Each row is where one point has got to under a steady rotation. How many ticks took it there?
The counts run from 0 to 120.
[109 122 117 103 114 130 135 129  98 159  96 160 128 159 158  97 180  66
 117 125 146 104 149 146 116 157 116 174 125 129 141  95 141  91  79 113
 114 104 112 106 122 132 138 112 130 135 109 136  73 131 151 179 156 128
  89 141 156 134  61 139 132 142 110 152 150 169 136 126 148 158 121 188
  96 120]
89
[116 110 134 118 113 121 152 116 100 148 136 182 162 154 150 135 147 120
 131 151 167  99 129 191 170 162 114 161 124 161 140  98 123  94 123 121
 146 103 113 107 157 111 144 124 144 146  86 138 108 104 156 178 200 107
  82  94 115 163 103 185 121 111 114 148 119 157 126 108 128 139 116 147
 107 137]
87
[187 120 166 131 123 101 121 110 126 146 129 156 142 157 175 142 194 133
 174 110 141 105 120 148 116 149  97 181  93 157 132  99 114  87 110 106
 140 140 142 134 134 121 145 130 141 120 113 146  92 119 140 174 174 105
  96 128 118 131 119 169 180  94  93 150 135 137 136 139 134 173 125 188
 147  98]
70
[166 130 163 141 147 129 150 113 104 156 113 170 122 156 147 139 168 154
 167 145 172 114 146 127 183 129  92 153 160  97 127 112  72  71 138 128
 136 120  98  95 165 100 147 137 125 103  85 129  90 155 103 126 193 108
  86 103 120 108 103 119 154 100 120 136 110 145 122 138 149 142 128 125
 139 124]
5
[148 125 156 151 166 135 136 101 119 129 155 174 156 167 130 135 153 148
 149 153 131 136 133 129 152 121  56 204 148 111 129 125  97  91 126 123
 164 159 106 131 196 127 145 110 130 125  82 127  92 137 130 150 168 101
  85 102 114 143 138 171 157 115 104 160 145 131 117 138 141 144 118 185
 133 136]
81
[141 122 134 133 154 117 139 132 130 132  90 147 184 159 132  98 141 115
 162 147 164 120 158 145 166 145 104 136 169  99  94 108 113  63  92 115
 150 130 107 125 141  81 178 112 103 116  98 143 134 163 134 100 166 127
  83  88 153 142 107 148 188 113 143 165 115 169 117 141 126 123 103 124
 142 125]
97
[153 140 148 165 187 115 144 137 119 139 108 160 148 152 112 107 175 123
 128 145 151 124 128 164 115 139  76 169 136  86 125 103 134  42 102 115
 123 121 105 101 131  83 156 130 137 126  88 125  77 151 146 123 160 121
 104  79 137 121 122 152 141 125 108 155 156 170 116 147 117  92 128 155
 109 121]
35
[128 129 129 147 133 120 152 108 117 152 138 181 144 153 152 136 140 137
 139 148 186 116 121 180 185 165 115 149 141 140 134 105  97  71 133 119
 147  84  94  96 148 114 147 132 136 133  79 126 100 113 145 165 187 111
  91  82 125 146  94 193 134  95 111 153  96 160 120 128 130 136 134 137
 131 147]
86
[145 151 135 114 113 139 148 110 116 110 119 136 146 174 154  90 176 123
 143 114 130 113 143 113 162 161  49 193 142 123 105  78  88 108  96 119
 181 147 117 127 175 124 114 105 115 134 116 161 104 130 142 135 152 116
  69 116 147 136  88 174 154 133 152 161 114 169 135 133 146 165 123 178
 142 142]
83
[127 161 136 154 167 129 118 128 121 140 131 163 140 155 137  86 149 126
 124 161 170 122 150 105 123 132  75 164 179  70 118 135 108  83  84 126
 138 111  59 126 148 117 169 100 104 134  84 125  65 172 118 126 128 106
  71 105 135 128 112 140 150 142 113 159 137 135 106 131 160 141 154 185
 136 127]
79
[156 156 141 144 162 107 138 137 122 136  98 176 158 156 121 110 164  96
 138 129 161 112 124 164 109 143  80 151 126  78 115 109 126  46  74 110
 130 127 106 103 122 105 165  94 128 109 115 151  89 156 136 134 149 128
  99  87 154 131  90 136 135 149 112 176 139 169 129 130 127 111 126 163
 113 124]
34
[126 105 138 132 141 135 180 143 109 142  85 134 113 122 125  98 171 125
  97 150 162 133 161 137 128 160  76 149 162  91 131 106 121 108 108 118
 120 134 121 108 147  85 163 130 117 123 102 125  64 161 152 111 162 130
  65 117 116 130 139 126 127 100  94 155 102 173  98 136 129 139 174 207
 134 125]
48
[149  97 157 109 132  99 134 147 133 146 124 126 123 135 146  88 176 114
 146 142 152 115 148 162 133 172  94 154 162 128 137 104 123  90 100 115
 104  82  92  89 133  96 157 137 129 133 128 148 133 142 164 127 154 118
  68 105 141 103 110 191 187 103 119 146 123 166  62 134 129 135 154 158
 133 134]
54
[106 150 116 131 142 140 128 161 101 119 122 155 178 143 169 109 170  58
 119 101 145 120 137 124 114 149  87 169 129 110 125 125 127 118  99 129
 137 112 104 130 157  91 147  96  77 119  90 153 107 158 173 136 150 117
  79 152 139 160 122 154 149 145 119 160 175 137 111 116 162 159 111 193
 116 118]
77
[129 113 143 135 143 116 139 124  99 126 101 172 149 151 118  93 149  76
 132 145 106 145 156 112 115 150  91 190 135 103 114 108  92  98 106 120
 123 158 115 117 146 111 125  90 101  80 128 150 135 144 142 141 169 144
  77 142 172 121  73 130 179 130 135 198 133 146 133 130 142 149  90 162
 151 139]
95
[131  89 127  73  97 118 153 143 116 141 111 166 142 128 150 117 146  71
 120 143 196 159 144 117 144 160 104 167 124 118 141 110 113 127 101 144
 126 126 113 123 130 105 146  79 116 100 108 134 138 137 138 150 182 129
 103 149 170 150 103 144 150 116 139 208 137 124 118 102 139 192 121 189
 156 112]
107
[117 133 153 128 118 117 128 142  90 151 112 173 126 122 154 122 151  99
 139 142 166 146 131  91 148 151  93 142 169 116 121 115  79 102 136 151
 100 112  86 105 162  88 150 127  88  91  80 100  92 176 131 116 204 122
  91 160 125 119 115 124 158 104 126 138 123 137 107 114 138 158 156 157
 137 115]
61
[114 112 163 128 113 101 127 134 111 158 110 196 145 126 138 152 132  94
 139 158 175 155 138 110 149 135  74 147 164 117 126 135  68 108 137 154
 133 123  98 115 186  90 169 105 110  92  75 118  91 167 118 129 210 104
 108 159 121 139 116 111 132 105 119 168 121 121 116  97 129 153 131 157
 143 126]
62
[155 112 138 124 166  95 165 154 123 132 130 160 132 128 121 126 150 121
 138 167 194 162 144 139 137 155  85 162 157  99 128 119 150  79  75 112
 113 119 104 126 119 108 174 123 117 114 130 154 128 157 146 107 163 129
  81 108 138 107 148 189 173 106  89 147 130 166 103 137 108 127 147 184
 124 119]
110
[124 137 107 134 136 130 136 131  98 164 100 162 126 141 145  89 183  73
 112 123 188 129 147 133 112 146 137 168 136 102 124 102 126  79  78 116
  94  91 104 109 115 111 152 105 132 117  96 128  70 141 155 148 161 117
 109 128 159 117  66 141 136 148 120 177 149 179 148 130 150 160 135 173
 105 117]
90
[116  82 131 190 173 135 136 123 116 153 113 157 140 116 119 106 141 117
 116 169 171 129 151 142 127 149  98 180 163 118 132 127 137  84 135 114
 110 133  90 120 177  83 167 109 140 129  62  99  86 138 139 132 214 130
 104 114 151 156 126 135 128 125 109 167 125 135 132 144 116 129 131 163
 135 114]
92
[132  91 141 101 116 122 155 159  91 152 132 177 115 130 151 118 137  89
 122 144 163 163 155 124 150 155 122 161 143 147 165 118 106 122 136 131
 112 121 119 103 163 101 131 107 120  98 102 124 122 140 157 163 192 117
  78 149 128 136  97 154 143  92 116 188 126 136 124 122 138 189 144 203
 156 128]
106
[104 141 110 108 114 114 163 146  94 130  84 198 148 139  99 126 154  79
 110 148 141 134 140 153 129 179  87 159 125 133 118  80 104  94  84 145
 142 150 118  97 142 112 155  79 103 134 117 143 123 137 115 142 164 138
  57 137 142 149 110 147 126 135 123 165 125 121 139  93 130 147 113 186
 126 128]
32
[130 124 126 137 129 108 130  88 143 133 117 164 122 139 166 101 143 101
 151 133 196 133 134 109 146 158 110 152 146 110 116 116 122  80  72 115
 133 126 112 147 143 125 142  95 105 145  93 120  76 139 147 143 168 123
 122 136 162 143  82 154 118 150 141 167 116 170 157 127 106 173 163 184
 146 107]
28
[147 126 146 118 127 110 118 152 112 167 107 171 129 145 194  95 172 106
 167 118 208 127 157 144 154 158 140 154 141 128 139 121  86  98 104 127
 111  53  94 108 107  88 137 107 130 101  92 140 122 147 150 143 162 104
 125 118 139 122  90 149 158 115 127 167 141 159 115 144 145 164 123 139
 144 129]
10
[181 130 169 118 130  94 137 122 140 129 117 135 145 168 179 147 168 105
 174 124 159 107 120 140 129 134  69 151 127  86 113 112 108  51 100 111
 133 121 129 109 151 101 141 141 103 103 115 132  60 142 144 105 165 124
 126  97 156 113 102 136 157 113 112 147 144 159 103 116 114 124 143 160
 119 106]
115
[144  93 171 116 130 116 140 145 105 163 142 149  95 140 148 125 130 106
 125 149 160 151 159 145 150 158 127 158 142 137 172 133 105 128 145 110
  87 109 113 107 162 105 132 142 121 114 104 115  84 139 168 151 201 125
  90 135 116 147 120 164 148  91  95 176 130 163 110 130 113 169 162 200
 159 133]
105
[134  87 147 116 137 113 127 143 111 172 122 174 134 117 155 151 170 109
 123 149 166 122 164 144 125 149 102 187 111 160 150 130 145 126  97 110
 118 132 110 156 159 123 171 129 135 141 123 150 120 111 139 165 168 110
  64 156 136 162 139 152 168  97  79 164 141 113 132 137 141 190 101 207
 139 112]
13
[150 108 177 132 121 120 145 118 101 161 114 171 150 164 160 151 162 143
 158 153 152 108 142 147 181 120  73 171 131 123 132 108  74  99 153 132
 168 127 109 124 188  85 134 136 144 106  86 125 102 127 117 143 220 108
 105 116 116 131 114 128 140  87 108 136 120 148 123 130 149 158 110 132
 133 125]
6
[122 131 133 156 143  96 151  96 136 115 126 171 116 137 156 118 144 126
 146 162 195 139 132 140 153 167 109 160 144 124 118 121 107  73  97  99
  92 113  97 139 146 122 155 119 106 135 103 123  68 147 158 140 182 133
 111 120 147 137 102 183 140 132 121 164 115 179 148 121  87 153 153 177
 156 121]
29
[129 130 138 162 111 106 108 122 107 139 105 159 137 117 195 109 159 100
 137 127 182  86 128 150 133 196 124 128 145 142 112 120  88  82 107 120
 124  94  88 123 136  95 172 132  94 144  94 104  92 133 124 120 177 125
  91 128 137 146  91 137 152 111 125 152 114 132 117 113 125 168 155 165
 159 120]
73
[144 106 180 100  97 124 147 125 110 152 113 153 152 148 158 154 177 106
 168 122 152 111 153 161 184 137  66 173 108 141 126  99  86 122 132 125
 155 137 142 125 189  88 110 124 132 131 108 144  88 116 148 151 197 100
  92 122 112 146 106 128 141  86 100 157 126 150 129 119 141 158 101 152
 134 142]
7
[122  85 154 135 153 111 115 145 112 173 129 169 148 116 166 138 157 106
 127 161 200 128 156 159 143 143 124 168 132 153 160 141 137 115  99 122
 113 103  82 154 145 100 177 130 146 152  88 133 117 113 137 152 185 124
  85 119 114 162 130 161 162  96  84 156 134 123 132 137 141 164 102 166
 129 118]
12
[141 113 131  85 126 138 128 113 105 150 140 169 140 159 155  91 170 104
 139 114 129 148 135 107 144 138 103 206 121 154 166 105 119 101  99 139
 145 125 124 112 192 128 121  99 124 155  93 123  95 121 127 178 176 115
  82 130 123 148  97 164 140 128 141 163 150 144 151 119 145 192 145 199
 143 112]
26
[152 115 154 173 178 122 136 149 100 145 103 152 154 152 115  97 165 131
 125 142 125 126 126 158 140 158  73 167 139 118 144  97 126  52 121 124
 131 113 116  81 174  81 149 131 143 137  77 114 108 142 136 124 174 122
  81  76 111 125 127 159 157 115 115 136 136 153 104 149 125 106 136 171
 125 124]
36
[138 105 136 113 143 111 129 149  95 138 108 165 143 135 157 116 187  87
 127 135 141 120 156 122  94 150 110 179 129 130 146 103 138 107  88 115
 101 134 112 159 142 125 160 113 113 123 123 154  97 128 139 156 162 134
  61 168 143 137 115 139 180 122  91 154 149 129 143 126 138 186 115 218
 139 112]
14
[174 111 162 132 128  89 112 112 148 166 124 169 139 143 167 149 185 138
 162 135 161 112 138 154 126 146  68 172 114 137 141 108  95  92  93 128
 156 144 113 140 146 132 158 119 170 147 106 148  95 105 112 165 162 102
  97 109 124 127 112 155 160  93  76 147 128 119 133 142 137 182 122 169
 139 115]
69
[143 160 141 136 123 117 146 100 118 143 139 180 124 166 169 107 146 139
 165 131 181 115 126 146 169 164 124 138 153 100 109  98  63  65 104 112
 138  91 101 103 125 110 133 123 119 113  90 124  87 138 132 143 161 110
 105  81 135 127  62 171 140 121 147 158 100 182 131 139 133 151 139 139
 144 143]
85
[108 102 138 133 145 102 140 132 102 155 155 181 170 139 138 158 136 114
 133 194 161 149 141 135 138 123  81 176 163 123 126 134 114  97 118 139
 124 132  79 128 150 118 195 106 129  99 100 139 145 151 139 151 195 125
  69 142 155 132 109 145 189 106  84 161 142 127  97 112 137 161  89 141
 115 122]
0
[143 142 157 161 164 125 129 131 117 124 111 159 147 130 168 143 147 125
 148 155 174 107 144 135 134 155  83 145 149  93 117 123  87  67 116 107
 137 136  99 146 177  79 174 129  89 131  88 123 109 155 117  95 188 137
  88 107 143 148 143 128 161 113 110 148 105 115 117 125 115 151 142 172
 159 112]
17
[143 129 141 130 158 123 150 125 107 123 108 171 180 161 128 102 149 101
 162 125 141 142 149 119 145 137 100 163 158  82  97 111 106  80  91 121
 139 140 112 110 136  92 140  90 103  76 108 151 145 158 133 116 162 141
  88 115 174 130  83 132 171 128 164 173 130 166 129 133 133 135  94 149
 152 127]
96
[167 114 150  86 115 109 126 148 124 145  91 156 139 157 125 151 168  99
 132 142 148 122 138 122 120 136  54 174 130 106 130  97 102  65  85 139
 141 166 117 114 155 111 151 107 114 135 141 145 113 128  97 119 168 135
  73 105 150 113  93 111 163 108 126 132 117 107 116 104 139 160 150 189
 134  89]
113
